In the rows, zero is written as 128.
Each row of A is roughly a mix of the hidden directions of one of 4 groups.
A, 141 rows:
[[164 101 103 122  69 121 149 136  91 136 156]
 [112  87  91 156 152 108  93 168 117 129 158]
 [101  75 116 148 100 136 109 118  96 150  82]
 [ 72 109 145 158  94 139 110 107 107 146  90]
 [142 142 192 126 158 136 146 171 151 141 152]
 [ 89 146 158 144 114 167  74 142 118 148 152]
 [ 84 162 133 176 133 167 108 144 136  98 108]
 [170 174 124  97 163 112 148 162 135 130 158]
 [111 159 107  92 129 152 183 166 147 110 117]
 [153 162  59 147 110 136 102 155 116 116 131]
 [152 167  94 112 137  90  77 135 129 133 162]
 [156 117 101  95 141  75  95 161 112 120 155]
 [119 104 139  99 158 124 188 159 112 161 106]
 [ 94  68 147 130 152 141 109 106 174 143 123]
 [135 114  97 111  95 108 160 166  79 106 153]
 [123 124 100 114  77 148 112 124 149  78  86]
 [ 96 134 133 138 119 131 105  54 160 120 152]
 [101  80 148 126 133 133 171 154 105 155  88]
 [105 107 170 137 141 161 187  93 136 139 121]
 [128  82 145  66 119  97 134 145 161 117 139]
 [114 166 148 116 146  78 175 146 149 104 148]
 [129  93 111 152  93 146  68 131 103 140  98]
 [138 129 135  62 151 159 159 128 160 154 114]
 [ 96  94 134 140 159 157  81 117 153  88 112]
 [102 115 179  96 123 158 139 123 181 135 104]
 [ 98 100 199 101 141 117 152 110 132 146 127]
 [175 124 163  91  77  95 126 137 141 122 116]
 [100 129 142 113 136 115  89 142 160  82 179]
 [145 149 109 142 126 161  91 164 147  79  94]
 [126 144  93 184 141 146 133  94  92 151 101]
 [145 139 164 132 102 177 126 144 169  82 118]
 [147 185 139 134 152 108 137 102 147 115 181]
 [117 134 107 157 157  87 145  93  88 150 164]
 [113 124 144 174 141 169  78 110  93 110 121]
 [134 144 135 158 162 105 108  98 108 164 182]
 [150 107 112 159 203 128 134  99 145 131 123]
 [111  94 169  75  88 140 128 136 130 160 141]
 [102 148 120  99 131 106 200 157 145 116 122]
 [137 143 145 171 140 196 116  97 141 145 116]
 [ 99 161 116  86 131 133 177 172 150 114 125]
 [145 155 136 121  71 135 124  71 109 123  98]
 [119 135 151  41 128 133 123 153 119 127 125]
 [174 122 122  94 132  92 155 134 131  84 167]
 [145 125  93 120 123  96 162 142 145 194 109]
 [ 78 157 107 169 102 124 162 116 117  95 141]
 [156 111 189 140 142 150 154  85 148 133 107]
 [108 165  77 185 111 126 146 134 124 107 142]
 [128 154 167  92  98 132 152 154 112 162 171]
 [124  98 133 143 141 131 118 104  87 198 112]
 [160 115  97  93 150  69 112 155 117 109 144]
 [ 73 119 179 131 151 114 146  97 109 129 158]
 [131 125 112 156 155  81 119 144  76 162 155]
 [142  96 117  94  91 105  72 127  97 144 116]
 [115 163  89 137 156 146 155 135  78 148 161]
 [110 137 102  98  85 144 174 151 147 163 103]
 [159 161  92 166 118 102  98 130  99 100 156]
 [133 115 178  95  77 137 144 151  93 119 109]
 [158 117  99  80 113  78 123 121 106 109 163]
 [149 119 147 108  99 178 120 165 153 109  85]
 [119 116 108 161 135  75 115 138  72 159 131]
 [ 87 171 170  88 121 140 137 135  93 135 150]
 [168  97 138 105 146 114 150 132 182 149  92]
 [174 145 135 139 113 139 154 123 125 201 132]
 [191 110  89 146 141 125 101 120 160 143 104]
 [175 145 103 143 115 165  98  83 121  99 113]
 [115 121 110 114 133 143  90 170 187 105 154]
 [123 140 137 160 153 108 100  82 115 161 178]
 [145  86 120  65 126 119 159 130 110 164 139]
 [167 151  95 111 160 116 126 129 179 164 110]
 [135 125 174 141  98 153  82  95 145 147 163]
 [137 194 125 125 112 149  94 101  91 146 141]
 [166 134 177  80 112 142 109 108 114 156 106]
 [129 139  79  90 146 134 101 106 155 109 175]
 [165 177 137 157 144 112 113 140 128 107 183]
 [123  90 157 100 126 165 149 155 135 157  80]
 [166 115 163 132 121  90 108 104 139 140 186]
 [111 121 122 170 137 143  75 115 159  85 102]
 [113 123 122 172 108 168 125 124 149 169  78]
 [ 96 109 109 100 144 105  98 137 149  81 173]
 [135 126 155 166 126 152 104  85 154 182 117]
 [118 102 133 168 106 155  79  94 103 148 100]
 [100 168 157 149 147 170 114 136 157 172 138]
 [ 96 153 162 139 162 147 142 101 178 129  96]
 [ 72 134 157 141  81 164 155 118 130 140 113]
 [167 134 115 164 118 130 173 110 174 123  91]
 [ 93 103 106 103 135  96  96 121 138  82 167]
 [159 152  59 161 121 136 103 153 125 117 132]
 [ 80 116 117 121 125 109  90 128 139  63 140]
 [142 164 111 176 181 107 129 121 139  92 140]
 [133 113 143 171 142 157  83  98  92  92 126]
 [151 171 121 115 129 104 115 134  88  80 168]
 [136 110  87 114 102 141 145 159 136  64 109]
 [151 149 151 182 142 136 104  97 112 176 143]
 [ 66 157 146 120 109 172 155 147 139 119 113]
 [134 111 134 177 150 138 127 116 185 147  86]
 [116  65 132 162 161  93 125 140 149 152 139]
 [165 123 120 104 137 202 127  98 140 143 127]
 [185 155  82 159 139 158 101 131 135 122 125]
 [161 147  99 136 105  66 118 109 115  88 127]
 [150 164  90 161 175 136 143 142 112  95 107]
 [131  98 121 111 149 183 153 144 114 157  80]
 [ 93 113 129 136  86 127 170 137  79  92 127]
 [137  89 118 143 123 129 117 192  84 141 104]
 [127 140 149  52 105 146 129 155 106 108 119]
 [149 127 142  74 142 184 148 127 164 142 115]
 [160 135 113 126 188 122  68 127 146 132 119]
 [184 149 123 111 129 174 108 137 149 129 172]
 [138 135  95  95  84 161 168 143 151 155 108]
 [159 140 124 148 116 139 167 120 119 200 110]
 [130  68 110 113 138 111 150 125 173 148  89]
 [109 149 120 157 154  79 144 104 115 117 183]
 [100 108 152 139 131  90 154 111  99  67 126]
 [148 118  99 105 137 141 170 123  68 156 102]
 [128 101 102 122 129  78 178 115 123 117  82]
 [120 132  91  69 153 144 126 137 154  80 126]
 [ 94 117 152  99 148 124 201 122 147 131 116]
 [141  80 117  87  86 124 132 112 119 177 118]
 [174 151 126  97 158 108 145 145 167 131 171]
 [ 95 156 132 106 116 108  91  73 103 157 141]
 [136  74 150 164 137 105 164 116 167 138 106]
 [178 128 143 166 112 164 128  81 127 108 105]
 [143 121 191 133 157 152 140 174 136 156 141]
 [162  94 120  88 112 107  75 141 116 158 112]
 [ 70 103 119 117 143 137 123 129 112  70 157]
 [127 110  95 180 176 115 108 102 156 140 145]
 [125 160 138 128 135 195  80 147 136 129 151]
 [ 97 153 127 169 105 156 135 125  85  85 154]
 [160 152  85 127 116  94  77 160 104 126 130]
 [ 86 153 161 123  94 136 140 133 112 167 174]
 [185 143 114 125 145 166 100 144 119 111 174]
 [101 139 154 173 150 149 104 102 145 176 103]
 [122  84 131 109  89  97 167 161 144 115  96]
 [126 158 169 149 134 150 169 133 124 187 139]
 [ 89 106 130 107  91 110  78 122 142  87 147]
 [ 73  98 140 102  84 145 119 119 118 165 145]
 [131 172  82 182 110 133 140 129 113 141  96]
 [170 130  97 120 105  63 116 103 125 116 151]
 [149 102 101  96 100 124 157 120 105 190 125]
 [126 135 103  93 174 100 128 107 120 178 160]
 [170  98  96 145 133 101 178 102 115 125  98]
 [124 136 177 154 146 113 125  93 126 190 139]]
Which two rows in each list fit none of the groups? Every other row fits one group, some only roughly. Give them in the order they come.
  k238: [153 172 127 113 116 112  70 153 161 108 143]
  k963: [168 120 157  67 150 144  97 126 131 160 125]
  k553: [ 71 167 126 111 131 157 111 178 118 122 140]
  k74: [166 143  93  92 135 135  71 119 130 163 138]
  k174: [131 183 129  80 103  98 109 109 104 122 155]
  k871: [189  88 159  95 126 139 110 138 128 135  96]
  k874: [124 142  97 170 148  83 135 102 134 151 175]
  k885: [173 191 110 113 139 132 149 111 143 105 155]
  k450: [ 97 125  98 149 131 153  71 149  97 158 107]
  k750: [138  89 142 133  87 112  78  92  97 146 120]
  k814: [118 113 137 154 148 166 187 117 173 148 120]
  k740: [151 113 184 171 114 169 138 128 106 104 136]
  k374: [116 149 145  95 140 122 111 146  96  74 175]
 -> k174, k814
  k731: [166 157 159 168 164 169 132 103 134 135 148]
  k896: [176 161  95 128 142 124 137 153 108  80  99]
  k146: [128 121 107  99 110  97 142 150  72 109 175]
  k402: [127 115 200  97 105 104 127 122 158 135 152]
  k589: [ 90 128 150 162 139 161 132  91 110  85  96]
  k856: [123 116 151 129 131  97  87  78 123 183 132]
  k835: [120 161 143  85 109 150 153 142  89  96 165]
  k844: [122 110 114 130  85 100 171 144 129 188 118]
  k986: [169 119  88 171  78 131 119 119 119 112 100]
  k344: [142 162 151 146 163 175  86 134 137 133 165]
  k796: [113  58 153  90 124 118 118  97 146 142 122]
  k688: [163 154 140 162 188 164 140 117 146 128 141]
 -> k146, k835
  k113: [ 99  94  97 105  92  79  93 138 111 136 120]
  k334: [117 128  94  87 150  65 116 146 115 158 124]
  k816: [148  97 130 177 104 108 145  96 121 181 126]
  k380: [180  95 140 161 130 118 121  74 113 106 137]
  k503: [ 94 170 168 120 137 127 159  88 144 127 166]
  k909: [137 116 107 139 129  82 153  95 153 181 158]
  k810: [ 86 145 131 104 155 152 110 161 122  68 128]
  k485: [116 146  86 118 180  74 110 131 131 131 154]
  k995: [ 81 133 153 106 157 140 123 159  90 125 174]
  k150: [100 162  93 160 172 128 152 121 167 134 153]
 -> k503, k485
  k824: [ 69 122 105 132 107 132 104 145 103 141  76]
  k6: [ 98  98 155 124 150 135 202 147 132 120 126]
  k490: [130 147 117 140 120 187 136 163 163  99  90]
  k745: [183 137 133 128 145 131 122  98 180 168 144]
  k377: [187  83 124 125 158 119  93 137 142 157 115]
  k790: [ 98 153 117 111  72 143  97 129  80 127 146]
  k774: [123 111 176  72  89 124 133 110 104 134 102]
  k499: [133 156 106 118 125 104 134 180  65 114 132]
  k645: [139 135 143 112 116 186  93  85 167 138 119]
  k608: [144  87  89  93 114 141 143 137 107 172  93]
 -> k490, k499
  k69: [159 150  61  98 140 136 106 151 138 101 127]
  k791: [121  74 116 139 131  71 175 139 134 130 119]
  k593: [145  73 193 107 128 128 135 140 122 140 105]
  k322: [150 117 101 151 142  79 141 117  80 135 172]
  k738: [118  87 201 149 126 130 150 100 121 131 124]
  k206: [129  86  79 128 163 146 118 144 176 132 106]
  k314: [162 102  93 134 121 146 110 179  84 125 103]
  k458: [162 145 141 155 169 154  99  73 136 143 134]
  k440: [138 126  98 127 151  85 160 177  82 134 130]
  k726: [124 165 109 112 132 167 167 167 124  80 141]
 -> k791, k322
  k858: [155 115 101 167 100 105 127  87 161 146  89]
  k580: [ 89  87  96 115 126 127 107 158 103  80 147]
  k51: [179 132 121 135 129 117  84  91 136 177 110]
  k734: [ 75 142 107  86 127 111 147 105 109 172 145]
  k886: [185 135 132 114 161 105 136 107 153  93 164]
  k923: [ 95  61 110 151 133 151 118 114  95 151 123]
  k482: [ 74 176 107 127 160 129 118 129 115 130 172]
  k212: [119  75 163 131 163 142 118  72 126 138 123]
  k98: [ 98 111 146 177 108 122  77  92 131 136 151]
  k849: [ 96 112 171 119 108 137 113 146  66 128 158]
  k693: [119 180 108 134 181 149 147 151 164 125 146]
  k532: [165 154 158 125 168 141 179 156 127 134 155]
  k351: [144  64  78 137 145 133 153 131 147 133 102]
 -> k734, k351
  k290: [134  81 182 159 146 130 126 147 155 156 151]
  k677: [ 83  86 129 135 113 130 138 122 114  61 135]
  k683: [166 138  97  93 154 118 110 185 108 148 134]
  k108: [ 56 140 142 128 106 122 140 122 151 159  92]
  k703: [121  79 190 113 113 109 134  94 127 142 108]
  k854: [138 142 160 142 111 158 130 122 127 200 159]
  k851: [ 65 165 139 124 149 142 120 116 100 135 169]
  k512: [153 126  95 129 148  87 123 135 119  64 100]
  k644: [149 145 140 194 127 122 158 134  94 167 114]
  k723: [161 145 177 155 140 135 149 102 148 116 179]
 -> k290, k644
  k180: [180  88 150 102 111 123  89 133 113 158 104]
  k426: [118 204 131  98 101 122 153 132 115 150 120]
  k617: [116 133 156 169 137 187 137  86 132 113 104]
  k220: [192 127 116 146 115 127 118  91 154 151  89]
  k470: [129 168 135 136 184 132 120 128  92 158 170]
  k524: [125  83 162 135 175 105 135 141  88 160 130]
  k38: [196 139 138 112 151 128 143 121 169 141 162]
  k84: [136  90 113 164 108  93 158 108  87 158 107]
  k488: [114 111  89  84  95  81  92 147 125 133 125]
  k88: [110 130 145 172 162 100 118  94 142 180 146]
  k92: [136 149  88 109 125 123 176 132  69 152 138]
  k676: [ 65 111 143 123 107 107 134 118 104  79 106]
  k895: [126 137 141  81 169 146 180 118 162 140 144]
  k345: [ 84 157  95 133 151  90 128 111 138 174 151]
 -> k470, k524
  k755: [154 112 121  88 139 126 154 150 184 115 170]
  k519: [ 65  99 167 129 130 110 148 140 101 116 157]
  k446: [ 86 117  80 102 108  93 129 134 153  87 121]
  k509: [173 137 104 141 137 115 121 173  72 150 142]
  k343: [108 101 109  75  93  86 142 150 140 110 104]
  k911: [122 131 169  88 129 120 156 104 141  92 180]
  k581: [159 137 113  96  68  81 115 130 112 108 134]
  k492: [135 172 118 182 122 118 123 135 104 183 144]
  k139: [111 135 172 121 120 168 148 107 186 101 124]
  k585: [117 163 124 184 117 104 116 148 105 170 157]
  k25: [172 104 106 117  98  90 117 142 146 164  89]
  k154: [111 133 110  97 150 148 152 194 137  94 142]
  k127: [ 76 162  91 161 148 120 127 122 128 135 173]
 -> k755, k911
  k131: [142 131 154 158 150  99 111 100 137 195 138]
  k20: [ 56 120 178 115 126 123 135 118 109 146 112]
  k281: [108 102  99  73  95  88 128 156 134 121 107]
  k419: [142 173 132 118  75 105 150 149  79 129 133]
  k19: [136 146 111 100 100 131 177 143  74 161 137]
  k60: [157 186 130 102 121 119 119 144 134 187 124]
  k741: [167 131 154 132 119 110 177 117 133 113 188]
  k943: [ 72 161 100 163 135 136 138 118 114 100 166]
  k890: [163 140  60 105 127 125 108 159 152 116 112]
  k588: [116 110 114 151 197 152 107 123 134  86 117]
  k354: [ 73 165 149 119 159 139 116 112 101 136 170]
  k359: [ 72 150 148 125 113 142 149 133 152 184 111]
  k445: [121  84  77 154  88 139 116 106  99 137 147]
 -> k20, k445
  k365: [110 201 128 112 117 146 176 122 137 114 125]
  k698: [ 66  96 117 104 111 104 108 142 160  98 126]
  k744: [ 99 128 166 131 101 155 126  92 176  89 131]
  k828: [121 134 107 132 139 140 186 177 152  85 127]
  k302: [190 141 103 123 136 144 130 129 163 179 134]
  k311: [130  97 124  54 112 152 125 160 130 139 150]
  k409: [ 64  99 115 117 106 102 104 119 155  95 131]
  k976: [ 98 129 112 191 102 114 118 111  96 138  90]
  k378: [166  88 170  89  97 144 119 127 117 137  94]
  k209: [188 136  93 119 137 143 132 134 159 179 130]
  k294: [128 121 186 146 143 156  99 121 136 156  78]
  k456: [109 140 163 181 156 158 119 134 175 139 110]
  k955: [162  96 104 112  87  93 143 105 128 175 128]
  k102: [137 124  86  81  89 105 129 117  79 127 146]
  k665: [171 128  91 171  80 141 123 128 115 105 103]
 -> k976, k294
  k75: [ 96  90 101 174 115 114 159 145 131  83 130]
  k950: [147  66 117 138 119 103 132 139 105 179 104]
  k630: [ 75 122 157 146 157  78 113 127 107 100 129]
  k480: [107  69 130 146 139 180 111 111 111 152 148]
  k842: [107 176  99 169 122 116 129 155 110 161 164]
  k78: [ 99 170 151 102 125 134 129 173 145 129 180]
  k632: [174 165 172 120 158 142 159 158 127 138 146]
  k152: [111 134 127  98 145 128 102 122  83  87 183]
  k386: [ 68 152  90 153 125 123 135 137 109  98 163]
  k439: [149 133 135 135 108 141 139 117 211 139 105]
  k178: [ 88 144  80 169 164 110 132 129 149 125 161]
  k429: [157 136  95 109 150  94 136 171  80 154 131]
  k669: [ 66 110 108 105 112 119 114 153 108 121  81]
 -> k950, k439
  k657: [103 179  76 158 152 129 116 144 120 124 160]
  k319: [169 176 133  97 142 131 111 142 136 185 123]
  k671: [184 153 122 137 165 171 101  97 136 128 123]
  k155: [129 138 112 173  89  99  82 138 100  96 119]
  k12: [142 124 120 166 159 144  98 102 138  63 126]
  k769: [145  63 138  87 124 115 131 103 148 112  94]
  k18: [138 125 136  69 114 149 161 153  81 151 136]
  k249: [102 117 166 131 133 154 143 106 179  85  99]
  k687: [145 103 187 130 103  96 125  99 158 162 121]
  k605: [116 131 114 156 174 159  91 135 126  77 101]
 -> k12, k249
  k27: [ 75 102 140 165 101 149 175 115 147 131 117]
  k200: [142  95 116 167 102  82 158 109 103 163 118]
  k749: [ 89  89  95 131  96 116  75 107 126 112 115]
  k768: [145 108  93 122 132  60 162 122 133 138  96]
  k953: [161 117 124 163 179 119 129 122 167 115  82]
  k540: [104  99 193 131 152 129 115 126  97 156 155]
  k29: [193 149  73 107 131 141 125 112 149 130 126]
  k384: [188 132 123 109 169 114 123 110 159  87 137]
  k434: [133 153 120 187 129 125 145  91 107 152  83]
  k358: [110 134 141 150 130 164  87 102 158 171  90]
  k161: [ 83 127 105 135  79 121 136 138  92  80 135]
  k208: [108 117 159  80 106 131 114 166  77 137 145]
 -> k27, k29
